In the rows, zero is written as 128.
Named turns come first, each shown by rows before and after it. Which turns, in which order, take the first row of each pair that follows to the second? Write the first one first, as in the answered first pair.
N:
[142 123 152 118 135 119 109 132 120 136 124 123 109 119 142 118 151 140
 132 124  78 120 130 115 128 187 100 147 149 134 138 130 128 149 158 124
 172 108 144 134 108 111 126 125 150] => [145 117 151 119 129 115 108 137 123 129 126 123 117 125 143 118 150 134
 133 114  76 128 131 113 124 187 104 146 146 138 142 131 125 153 157 124
 169 112 157 132 103 110 128 123 145]
[130 138 148 149 136  98 111 142 107  92 106 124 131 138 146 110 106 139
 153 133 141 139 143 139 117 134 116 127 122 126 117 119 109 111 166 105
 132 115 150 107 137 138 157 128 140] => [132 144 153 146 156 113 110 134 112 102  98 118 115 125 134 111 106 148
 152 146 142 129 144 132 118 142 116 125 118 118 115 128 120 107 157 100
 144 107 130 125 150 144 147 134 148]
[121 149 159 183 191 166 137 134 110 128 128 103 129 145 130 107 165 145
  33 125 130  78 131 130 125 163  86 185 141 110 153 158 125 102 173 107
 142 136  73 141 170 130 127 140 179] => [118 158 124 184 158 135 134 156 105  99 146  60 177 168 120 136 177 152
  65  76 125 125 149 152 130 121  81 205 161 156 171 144  89 140 171 113
 122 128 152 117 120 118 139 123 143]
L:
[132 133  84 118 160 158 156 119 120 118 136 123 101 151  87 129 160 127
  65 131 119 117 108 140 132 130 138 124 104 120 162 174 136 154 135 126
 128 141 116 160 132  97 126 140 133] => [142 147  75 110 172 149 146 122 116 108 119  83 134 136  75 149 157 160
 120 125 123 143 140 153 135 111 152 141 118 134 149 160 112 167 108 120
 130 108 151 155 121 103 126 141 122]
[ 98 126 126 150 121 127 155 129 123 108 138 140  94 155 143 115 126 126
  87 122 138 133 105 133 128 132 109 130 114 129 155 146 136 113 173 139
 118 147 130 139 113 137 159 112 131] => [ 94 147 110 143 150 157 149 116 143 117 115  98  96 132 117 133 127 156
 106 135 141 129 111 135 143 135 121 144 128 114 153 159 137 117 147 123
 122 127 130 157 128 144 147 118 133]
[ 95 134 120 152 124 137 106 143 141  64  77  96 109 134 145 110 116 121
 140 100 131 137 107 201 119 133 136 158 166 107 155 158 141 101 137 118
 109 102 184 163  70 120 163 124 125] => [ 96 126 132 156 113 123 108 146 135  60  93 117 105 142 155 106 120 101
 130  97 129 139 102 198 115 134 123 147 160 114 158 160 147  94 148 123
 107 112 183 155  67 115 168 124 121]
U:
[169 128 147 159 132 105 127 108 127 142 142 110  87 136 104 138 135 126
  99 127 121 103 115 151 121 162  73 126 126 139 168 168 133 142 178  99
 125 148 125 145 155 147 140 164 120] => [177 145 149 155 134  82 112 125 116 128 128  87 123 136  99 148 127 143
 145 118 126 129 141 160 120 140  82 135 133 154 160 150 100 153 173  97
 123 123 164 131 137 153 151 154 109]
[103 146  75 159 130 162 159 110 144 143 166 120  96 149 108 115 119 135
  62  99 125 139  81 130 126 112  68 158 132 137 158 151 141 123 142 134
 130 142 144 145 147  84 111 145 156] => [111 168  85 163 139 130 144 125 124 116 139  88 151 153 107 128  97 162
 136  88 138 178 128 142 124  85  91 174 145 154 130 123  96 141 138 128
 122 107 205 120 123 100 137 128 145]
[145 149 133 141 122  91 133 133 126 104 132 120 112 158 119 114 132 138
 150 132 104 141 138 154 112 131  74 122 121 146 112 132 120 115 156  90
 155 131 132 137 151 179 135 151 134] => [136 151 142 141 131  97 129 133 120 106 121 132 105 158 129 110 123 138
 150 146 110 139 143 148 109 141  81 118 118 131 102 139 124 106 158  93
 157 134 119 143 157 181 141 149 141]
G:
[ 91 157 128 125 185 156 128 110 145 104 142  95 104 119 128 132 146 137
 152 133 155 115 134 123 126 152 129 140 137 135 132 141 103 105 134  93
 141 112 120 149 147 144 141 118 139] => [ 93 154 107 120 179 163 125 110 154 115 154  81 108 117 120 141 160 136
 152 118 146 115 133 128 129 142 133 149 146 140 134 141 106 121 119  99
 141 109 129 149 142 133 130 119 128]
[128 104 135 130  96 152 139 114 149 143 146 156 150 160 146 118 121  99
  81 112 133 132 103 109 107 145 191 114 126 111 119 111 112 133 143 164
 104 171 158 134 113  99 165 106 123] => [127 107 163 143 118 145 137 120 132 131 130 170 130 160 152  96 106 102
  83 129 142 123 110 107 100 162 176 103 114 103 108 114 114 111 171 145
 113 166 139 138 129 113 176 112 142]
[169 110 142 126 106 108 119 143 114 124 142 153 142 133 141 134 130 142
 174 110 136 128 113 144 112 122 105 125 146 123 103  97 142 104 110 133
 159 110  97 115 106 141 105 130 137] => [166 115 137 122 106 110 120 145 110 126 142 148 140 131 138 137 134 140
 175 106 137 126 115 146 116 118 104 127 145 125 103  97 140 102 111 133
 157 110  94 115 108 143 101 128 135]
Pairs:
(2 to 3 turns a pair)
[ 93 102 132 146 137 128 169 129 123 128 151 183 141 138 144  92 102 110
 123 137 125 109  77  91  86 150 110  96 104 108 111 100 139 101 152 150
 116 122 107 103 159 124 163 103 105] => [ 91 116 131 159 135 106 160 146 111 103 151 156 155 147 141 100 103 122
 147 110 126 131  97 104  86 128  95 105 109 138 120  93 110 113 167 136
 112 106 144  93 140 125 180 106 102]
N N G
[146 133 110 120 137 148 127 132 138 137 109  96 156 110 120 155 111 152
 179 152 153 156 146 121 154 111 172 150 159 113  92 116 124 153  69 130
 116 115 162 113 142 122 119 131 120] => [130 126 112 122 146 182 142 112 154 156 115 106 111 114 117 144 124 142
 115 168 150 118 111 110 158 130 161 141 153  83 114 148 159 132  79 131
 120 143 112 138 169 116 106 141 138]
L L L
[132 101  96 113  64  92 123 123 130 137 196 145  97 134  95 133 182  87
  78  77  73  88  85 134 114 114  66 123 137 183 186 121 176 142 119 130
 140 161 115 132 117 117  78 149 123] => [141 135  74 102 119 136 109 116 153 156 141  67 108  82  52 167 174 145
 135 103  83  93 110 132 136 117  90 149 156 157 167 125 175 141  66  95
 157 115 117 161 141 147  56 165 141]
N L
[122 117  96 125 105 176 139 100 138 132 165 133  99 155 124 138 154  85
  63 111 135 123  95 120 151 118 141 136 112  81 158 160 129 134 133 179
 118 159  96 144 114  84  95 123 114] => [128 128 108 127  82 116 130 127 110  96 168 130 150 178 139 138 140  87
 119  82 139 162 133 138 136  85 138 137 117 119 142 130  83 155 145 177
 111 137 157 110  73  85 131 106  92]
N U L
[148  91 127  95 118  96 146  96 115  99 152 190 153 118 181 120  99 141
 154 169 123 152 160 103 116  76 129 136 107 146  77 107 116 133 126 162
 138 119 167  74 136 160 108  76  96] => [136  90 143 113 146 125 157  83 119 108 146 207  95 116 183  99 101 137
 104 201 125 116 128  90 114 111 111 126  90 115  92 139 153 100 152 150
 151 135 113 102 174 167 108  90 132]
G L
[145 129 165  99 124 102 126 113 106 134 130 168 131 119 168 124 130 114
 153 119 134 118 152 130 123 130 160 111 137 107  99 104 122 107  92 148
 132 127 131 110 139 123 133 119  98] => [133 124 152 105 108  96 131 113 111 127 145 171 132 140 171 127 136 106
 134 102 134 123 142 137 123 121 152 114 141 120 113 108 119 113 108 158
 121 145 148 110 127 112 143 113  91]
L N N
[144 105 163 112 112 113 157 116 114 119 141 172 163 148 159 116 107 114
 163 144 163 148 140 114 105 128 178 126 134 108  85  96 115 141 104 163
 119 134 160 102 108 124 149 106 111] => [153 103 104 101  79 132 146 124 146 141 178 123 149 138 107 153 160 106
 134  96 118 143 114 128 133 115 126 151 153 161 140 114 134 166  75 147
 126 137 150 120 111 105  98 121  91]
N U N
[152 138 118 109 144 164 127 111 142 130 104 102 133  95 122 123 158 130
 111 131 128 114  99 146 126 155 109 180 139 148 151 110 151 118  92 142
 139 143 125 152 148 115  78 122 137] => [164 130 139 110 112 106 125 129 110 101 122 130 165 121 145 110 147 116
 142 103 131 139 124 155 110 136 100 166 137 176 138  81 119 131 112 152
 130 140 166 114 114 116 110 107 123]
U L
[136 104 132 115  93 108 140 124 121 128 143 167 155 141 150 129 129  95
 132 107 136 141 128 138 123 108 152 118 116 133 113 114 116 145 122 163
 114 162 157  89  92 114 132 106  99] => [126 144 122 129 175 171 132 105 143 146  82  98 129 100 117 141 120 150
 152 163 153 123 138 131 142 135 168 139 130  90 107 147 129 125 106 119
 133 126 122 140 142 143 119 125 135]
G L L
[146 135 128 147 168 123  99 130 123 112  99 117 108 121 109 122 149 148
 129 142 115 124 120 135 131 153  95 112 107 166 135 145 128 113 143 111
 121 118 118 145 153 148 103 162 136] => [144 138 131 144 172 122  97 127 114 106  96 112 114 119 114 119 140 152
 142 145 120 130 127 132 129 153 103 115 107 167 130 140 117 114 144 112
 119 113 124 145 153 154 112 162 140]
U U
[155 165 177 148 169 102 152 159 149 109  97  87 106 117 126 167  93 141
 189 142 136 119 169 162  93 130 118 123  78  96 137 110 119 131 167 158
 142  82 123 151 145 160 132 141 145] => [147 162 174 154 176 122 163 154 153 110 102  86  78 123 124 163  99 136
 159 147 137 104 153 151  95 147 111 121  78  85 148 120 141 121 169 159
 139  94  95 164 158 159 124 147 153]
L L L
[148 137 138 131 140 102 114 140  95 139  91 135 126  99 140 118 101 150
 167 156 142 131 161 120 107 128 132 124 121 115 110 109 121 101 121 104
 149  91 115 127 136 163 154 151 152] => [148 124 148 132 130  90 117 146  89 137  99 153 128 113 155 111  96 146
 161 152 145 132 162 120 103 126 135 113 114 110 102 107 119 100 132 116
 143  98 120 116 128 158 163 145 147]
N N
[160 138 103 124  93  97 109 149 127 125 120 116 130  98 128 162 144 120
 136 118 107 120 119 158 103 156  74 113 133 161 144 137 150 121 112 111
 204  71 127 129 107 115 126 168 129] => [151 129  88 120  81 112 117 141 141 136 135 112 127 102 128 167 153 112
 114 113 100 114 106 156 108 153  82 116 132 151 155 143 159 132 105 125
 197  91 125 133  99 103 112 159 120]
L L G
[141 125 153 106 130 111 123 120 112 136 116 153 161 122 152 125 103 137
 168 149 140 145 146 125 122 129 180 114 133 100  85 110 121 131 106 151
 130 117 133 105 116 119 141 116 128] => [125 122 149 110 139 147 136 103 131 155 116 156 124 116 147 122 110 134
 124 171 142 117 122 117 127 154 175 111 127  76  99 131 150 116 111 158
 136 134  93 130 141 121 129 122 143]
L L
[114 126 157 139 135 118 141 132 108 108 134 152 129 157 148 104 108 124
 119 140 137 127 138 118 114 132 130 124 118 117 114 128 123 110 158 131
 121 139 133 126 127 126 163 121 138] => [115 144 139 138 165 143 130 129 120 117 109 113 142 132 127 122 107 154
 144 153 140 129 151 117 124 128 144 142 129 111 110 133 118 115 130 121
 124 120 135 141 139 139 152 129 147]
L L
[119 169 141 125 105 100 119 149 120 124 126 144 142 166 119 111 125 124
  72 150 104 133 158 129 114 138  90 140 166 166 139 104  91 125 146 119
 141 152 116 108 142 154 128 129 138] => [122 167 132 118  97 102 120 145 124 131 134 143 147 167 119 118 135 118
  71 137  99 138 157 133 119 131  89 144 172 172 141 101  91 138 138 124
 137 155 119 104 136 146 126 122 133]
N G N
[147  97 137 111 107 101 131 124 122 138 133 189 128 127 144 100 121  90
 118 138 107 106 108 114 122 134 114 103 101 126 108 114 160 120 130 139
 153 144  95 101 133 111 118 140 134] => [118 130 134 124 157 141 129 114 129 121  86 128 163 122 143 122  92 139
 157 171 151 137 138 115 125 128 177 127 120  78  81 121 130 130 123 139
 137 118 144 117 124 127 147 123 138]
L N U
[137 139 114 112 112 125 119 129 132 133 118 114 174 122 134 147 124 148
 166 121 138 151 154 128 139 108 173 146 137 114 104 105 111 149  92 150
 110 113 178 121  98 123 133 111 110] => [123 145  95 115 141 174 129 111 153 153 110  96 142 105 121 150 129 159
 131 149 139 130 132 120 153 127 176 148 140  84 118 127 139 137  85 142
 112 121 141 152 122 118 113 122 130]
L L L
[152 139 108 110 152 124 129 124 119 120 104  68 119 104 118 149 158 139
 122 136  99 130 127 158 124 144 102 141 132 110 156 139 127 141 109 109
 133 136 104 122 136 139 140 137 118] => [149 121 136 115 127  96 139 131  97 105 123 127 112 134 148 120 148 105
  98 132 101 130 113 151 108 149  96 118 115 118 152 133 121 129 142 130
 125 160  95 102 128 133 165 125 117]
U L L
[120 151 117 144 114 133 146 133 145 127 143 123 115 159 111 139 160 110
  99 132 136 123 132 150 165 133 131 146 121 129 202 132 118 147 124 131
 129 139 112 146 115 107 112 127 123] => [119 146 140 154 108 100 147 141 122 108 140 146 134 179 136 131 142 105
 117 130 148 141 146 150 148 124 138 134 115 129 188 118  97 145 144 135
 119 141 135 127  95 112 141 120 120]
U L
[119 132 115 134 115 126 129 128 145 107 134 112 161 151 148 132 121 137
 149 129 155 158 126 123 118 106 152 139 129 137 126 122  92 123 147 130
 106 157 171 122 108 111 158 118 101] => [117 132  89 123 126 175 132 117 173 133 135  89 132 138 123 147 148 139
 112 135 143 134  98 118 137 120 143 148 134 129 150 147 125 123 123 124
 110 166 130 152 132 107 127 135 110]
U U L
[116 144  88 135 102 124 119 146 147 123 145  76 143 136  95 163 148 154
 123  87  92 129 116 148 151 117  86 150 141 180 174 149 123 167 130 111
 141 123 173 132 104 134 106 134 113] => [115 112 144 135  98 123 138 130 126 131 154 169  88 144 132 115 135 115
  67 121  98  84  83 123 134 161  76 107 103 135 158 160 160 118 157 125
 149 159  91 130 141 135 115 133 146]
L N
[123 136  96 125 106 134 150 165 159 151 139 116 129 170 114 137 153 108
  84  82 101  92 123 132 116 132 113 134 129 166 143 109 128 136 167 143
  89 165 137 107 100 121 105 119 127] => [118 167  97 128 148 146 141 165 160 146  93  72 155 148 109 152 130 155
 141 107 129 112 159 137 121 126 145 148 141 142 113 100 101 135 153 129
  92 130 164 111  99 138 121 115 132]
L U
[144 129  77 107 122 131 131 160 138 121 137  98 152 126 105 143 160 136
 156 114 111 134 139 144 127 102 111 150 156 157 151  91 116 148 117 141
 119 144 147 145  98 132 127 139 133] => [132 136  93 118 132 124 131 162 130 105 125 102 170 134 118 138 140 143
 172 120 130 144 152 141 125 101 123 146 156 146 138  86  99 143 130 141
 111 141 161 139  91 138 149 136 131]
L L U
[113 168 136 146 108 141 145 121  99 133 129 118 157 138 132 109 160  92
 125 132 137 124 166 104 141 128  89 106 113 144 141 145 155 119 131 112
 136 151  61 127 160 136 131 146 142] => [107 163 136 145  94 126 146 122  89 128 136 128 166 150 142 109 158  80
 124 123 136 133 162 107 135 121  89 106 109 146 144 140 147 127 137 120
 127 157  75 114 150 131 141 139 134]
N N
[137 107 148 104  81  78 142 138 103 110 156 159 143 184 172 151 130  76
 145 103 130 142 113 153 106 135 147 115 121 131 116 121 115 125 154 162
 128 156 128 119  92 138 161  99 114] => [127 142  92 100 139 177 133 116 154 146 121  64 112 130 109 190 158 129
 137 131 121 117  98 151 145 147 157 149 144 105 139 156 150 129 102 131
 143 136  91 178 130 145 108 121 130]
L L U
[155  98 187 116  93  92 138 104 126 134 125 165 131 105 147  88 110  81
 168 107 111 102 111 103 126  98 142  75 132  89 147 126 154 116 105 146
 144 133 106 120 113 134 144 118 148] => [152 111 163 119  80  87 132 121 132 115 132 122 168 121 136 116 119 100
 193  80 112 133 129 115 135  74 146  98 149 116 160 115 128 143 100 147
 131 123 161 113  88 131 154 108 126]
N U N
